(in the rows, 128 means zero)
The rows of Y fall into several groups, and each row is roughly a mix of its group's hidden directions; some rows fit no group.
Y, 146 rows:
[[112 137 135  99  94 148 106 168 119 115 153 101 169 139]
 [167 142 165 129 162 133 121 164 128 124 152  98 103 106]
 [161 151 143 144 141 103 114 110 132 122 192 106 124 122]
 [145 141 145 112 114 139 129 153 143 179 167 117 160 155]
 [106 139 134 117 103 137 141 156 114 141  62 124 156 144]
 [111 112 124 117 153 141  96 173 158 159 144 121 155 154]
 [149 107 108 164 153 114 149 109  94 136  91 136 135  93]
 [ 92 174 142 130 155 130 161 142 145 143 112 100  97 139]
 [152 105 109 132 146 151 131 163 152 128 165 175 136 107]
 [126  78 115 152  93 117  92 136 126 123 101  97 149 128]
 [167 134 131 104 101 119 115 125 170  95 148 134 123 170]
 [164 135 121 116 159 112 147 113 157 135 114  93 128 178]
 [181 114 105 134 159 107 128 138 140 132 135 154 174 117]
 [117 128 130 165 139 119 140 140  97 100  81 143 150  89]
 [138 167 125  97 166 116 154  93 102 125 141 159 117 139]
 [140  98 101 120  98 116 103 102 136 150 135 105  89 164]
 [118 115 171 141 141 122 128 170 127 130 164 140  80 142]
 [129 109 116 167 158 137 168 166 144 117 116 110 161 113]
 [104  89 112 166 113 128 102 173 120 137 116 158 121 140]
 [ 97 153 164 126 116 136 132 154  87 154 139 106 163 143]
 [128 104 151 152 161 152 126 155 125 146 154 157 149  86]
 [142 105 153 159 129 133 122 132  89  95 145  78 143 140]
 [ 89 147 110 102 161 120 111 104 126 146 138 104 160 163]
 [107 112  99 120 136 136 125  92 105 148  74 110 117 158]
 [159 148  90 120 124 153 161 115 149 146 111 170 126 103]
 [178 110 112 122 141 127 114 131 162 103  95  90 119 145]
 [100 134 101 137  86 153 130 138 126 130  90 149 142  83]
 [127 154 152 130 165 114 158 161  99 102 111 144 103 103]
 [166 134 104  99 127 128 108 142 178 122 109 150  93 124]
 [152 101 122 152 153  91 115 138 119 106  94  97 141 162]
 [182  97 113 146 135  85 122 103 111 106 118 128 144 132]
 [139 151 147 143 107  72 170 139 114 127 102 139 127 150]
 [122 134 116 112 137 119 126 142 100 107 139 119 174 190]
 [120 164 125 117  87 154 136 146 136  89 119 170 110 116]
 [132  98 122 111  91  94 100 139 121 116 124 154  82 151]
 [ 88 150  94 100 152 119  96 107 136 110 112 153 102 118]
 [143 160 138 128 166 124 153 186 156 133 123 112 124 112]
 [ 98 116  98 160 112 109 118 126 146 155  93 128  84 115]
 [138  87 154 112 128 128  99  87 131 117 138 119 176 146]
 [152 147  98 162 112 101 144 161 133 100 150 141 164 138]
 [141 129  91 139  98 120 116  96 115 135 178 105 154 148]
 [129 149 145 129 145 155 146 157 135 114 131 165 174  89]
 [114 149 163 108 156 134 131 144 134 163 102  92  93 110]
 [125 108 170 141  82 131 124 134  83 107 139 154 112 142]
 [129 167 131  97 106 172 151 130 140 130 157 157  98 123]
 [130 137 153 177 121 108 148 131 123 125 186 128 145 150]
 [102 108 101 100 129 154 178 146 131 112 134 117  95 105]
 [104 148 117 112 152 126 126 141 117 126 178 186 123 117]
 [112 118 173 148 131 142 143 115  91 154  98 103 127  94]
 [121 112  94 123 126 138  84 169 170 139 127 118 116 100]
 [125 123 141 112 139 151 110 161 105 137 174 110  79 141]
 [103 148 125 148 118 114 137 136  76 109 123 142  78 105]
 [125 112  99 141 144 158 116 104 117 140 192 116 146 142]
 [102 154 108 138 100 110 133 123 151 105  65 129 117 131]
 [139 144 186 131 166 131 142 133  91 126 142 130  94 129]
 [116 127 120 114 121 133 101 118 152 148  64 113 133  89]
 [ 75 154 131  98 158 139 111 140  96 138 114 155 134 116]
 [105 148 122 109 144 100 163  99 106 139 135 182 128 141]
 [158  97 135 135 161 148 114 106 154 148 136 119 101  82]
 [120 105 112 129 172 113 131  96 108 126 110 163 116 172]
 [143 144 143 119 159  79 151 126 122 111 128 146  95 169]
 [110 162 128  93 134 127 102 156 114 129 129 105 158 176]
 [125 119 133 156 100 143 125 131 130 100 112 183 113  83]
 [145 140 138 110 145 102 154 107 105 101  76 160 124 142]
 [135  86 130 150 104  93  87 126 166 125 136 115 109 146]
 [117  90 145 159 129 125  99 162  96 101 116 104 111 149]
 [129 112 135 145 147 147 116 144 128 137 206 122 111 130]
 [152 102 139 154 131 126 111 104 124 150 185 135 125  90]
 [108 100 102 119 145 113  95 145 125 134  89 148  90 158]
 [128 125 119  88 130 116 104  78 104 132 134 139 136 177]
 [111 106 136 145 127 132 148 101  96 149 181 152 160 133]
 [ 88 172 110 116 124 106 129 154 120 106 131 120 153 170]
 [152 146  91 145 157 102 165 132 116 158 107 100 107 126]
 [165 106 125 147 129 125 124 124 110  72  89 158 136 137]
 [157 133 125 133 131 142 119 160 190 153 137  93 124 113]
 [ 88 113  92 117 134 138  78  95 116 107 139 127 143 144]
 [ 76 106 121 125 114 164 130 138 142 167  92 113 135 128]
 [120 106 172 128 125 113  86 143 129 125 120 142  72 122]
 [133 104  77  95 153 141 154 157 135 145 149 143 107 139]
 [109 126 162 147 130 143 147 167  72 120 120 123 157 122]
 [ 94 178 122 124 105 113 135 164 144 139 146 111 153 156]
 [138 126 113 106 140 104 124 141 121 112 168 133  84 179]
 [148 163 117 101  81 134 165 147 123 104 121 112 154 120]
 [119 128 145 104 114 132  99 160 110 128 196 123 144 129]
 [138 119 142 131 131 131 143  97 152 189 128  86 149 135]
 [124 134 117 106  77 124  96 120 108 103 135 173 110 149]
 [159 122 107  96 139 150  84 150 168 125 126 148 105 117]
 [125 163 111 102 154 133 154 142  97 154 140  92 106 158]
 [149 146 153 108 129 142 141 102 161  81 109 148 129 163]
 [130 168 167 135 168 157 127 110 101 122 114 100 143 113]
 [106 123 113 132 116 123 129 100 125 119 136 190  94  92]
 [124 156 147 156 157 134 122  87 129  92 143 121 168 149]
 [173 133 123 135 153 119 164 102 147 118  87 103 137 151]
 [111 143 113 126 143 155 110 193 155 135 147 124 154 117]
 [138 136 124 127 106  73 123 128 152  93  85 153 127 143]
 [111 139 184 104 163 152 133  99 116 135 117 111 100 128]
 [135 128 102 159 119  91  98 135 129 139 180 110 122 158]
 [114 116 106 143 113 132 125 143  57 136 131 123  96 106]
 [123 120  98 154 114  97 145  83 135 128 123 143 172 157]
 [170 161 157 140 121  98 146 127 109  93 166 133 131 130]
 [119 117 116  88 111 139  93 145 180 118 111 118 106 103]
 [ 82 145 111 103 121  76 138 144 126 123 112 116  95 142]
 [147 126 119 122 104 152 108 161 172 135 102 146 100  93]
 [104 106  93 129 102 131  81 168 114 119 107 145 145 136]
 [121 120 122 119 104 109 150 166  89 140 128 136  93 175]
 [ 89 165 118 109 134 105 129 107 131 154 151 109 154 168]
 [100 144 103 111 130 119 144 133 126 140 164 180 159 154]
 [135 136 171 144 167 136 139  72 130 118 145 134 148 113]
 [157 109 149 141  86 132 151 119 122 138 120 172  97  98]
 [132 119 157 132 112 162 125 135 111 113 172 171 104  99]
 [165  96 115 162 104 121 127 107 159 101 129  89 117 131]
 [114 172 137 134 157 130 155 163  88 100 122 149 123 114]
 [ 94 160 167 117 167 123 140 143 133 124 131  91 129 161]
 [113  99 128 116  97 134  90  90 165 130 128 169 129 129]
 [144 141 160 158 134  88 141 114  87 108 136 149 123 163]
 [139 147 173 137 127 129 140  84  91  96 107 141 150 129]
 [121 123 115 103  88 156 110 163 172 110 149 112 128 106]
 [123 114 136 150 154  81 110 149 142 134 129  82 117 162]
 [162 125 137  91 112 158 130 117 115 137 190 125 128 138]
 [153 130 149 141 165 110 178 154  99  98 115 138 123 124]
 [147 166  96 133 156 104 162 150 133 143 115 134 161  99]
 [147 118 114 119 140 138 148 144 152 149 152 195 124 106]
 [149 156 132  99 128 137 154 116 172 126 135 104 148  80]
 [123 132  92 134 145 108  97 123 106 110 135 126 119 192]
 [123 149 149 142 134 143 143 197 132 136 115  96 149 116]
 [129 129 186 132  86 113 146 149 106 112 144 139 100 141]
 [161 146 177 128 115 115 127 103 118 121 175 113 115 103]
 [133  85 118 155 132 134 124 102 123 125  69 130 159 114]
 [117 120  83 113 107 167 115 170 111 126 156 112 126 150]
 [152 153 177 125 157 140 156 101 132 111 138 130 141  89]
 [132 107  94 141 158 120 143 154 126 110  97 183 137 139]
 [ 80 147 141 127 151 112 143 117  68 109 116 137 136 132]
 [113  89 133 173 128 115  80 106 130 157 121 142 127 111]
 [146 112 108 162 130 134 139 156 176 110 106  86 136 116]
 [135  98  83 106 103 130  96  99 102 136 118 149 116 154]
 [153 136 150 108  86 141 144 160 143  98 152 132 127  88]
 [147 172 114 115 123 112 144 108 143  82 144 111 159 154]
 [148 111  92  92 135 143 111 116 137 172 157 149 156 137]
 [153 105 140 133 188 129 167 122 116 130 110 146 121 100]
 [135  90 169 139 113 123  91 130 150 105 166 133 107 146]
 [145 106 127 128 166 135 128 125  79 128 126 110  95 174]
 [ 93 170 141 119 117 121 129 161 125 128 167 146 143  88]
 [136 146 121 141 136  95 172 145 127 108 145 109 159 175]
 [ 89 101  90 132 153 141 103  89 131 130 156 142 148 120]
 [ 87 145 151 152 129 155 157 119 121  87 126 102  96 136]
 [134 122 161 122 111 147 133 116 186 127 124  85 153 144]]

One row of each group comes first, with its name. Which group is each row after those in?
[135 165 139 122 124 103 137 150 127 124 156  87 150 178]  <2>
[121 143 150 130 154 137 135 188  93 124 111 132  95 145]  <21>
[147 159  99 107 157  83 138 135 141 149 139 107 161 143]  <47>

[ 97 107 125 145 183 130 149 116  89 114 123 122 161 125]  <2>
[108 170 121  95 124 145 132 173 111 136 163 128 157 117]  <47>
[123 160 104 114 137 126 140 139  75 102 105 135  97 158]  <47>
[156  97 161 133 139 124 105 142 119 103 167 113 107 168]  <47>
[115  94 101 125 113 141 102 119  61 134 119 140 136 117]  <47>
[126 102 136 176 107 126 112 116 147 158 149 131 154  84]  <21>
[115 140 144  85 126 115 119  83 107 139 178 123 125 144]  <47>
[137 111 124 120 163 169 141 129 100 176 157 125 101 134]  <47>
[131  93 117 105 151 139 115 153 110 123 152 158  76 147]  <21>
[144  79 129 173 121 146 145 127 122 106 129 146 120  85]  <2>
[ 99 133 140 125 154 139 132 128 125 128  95 130 197 108]  <47>
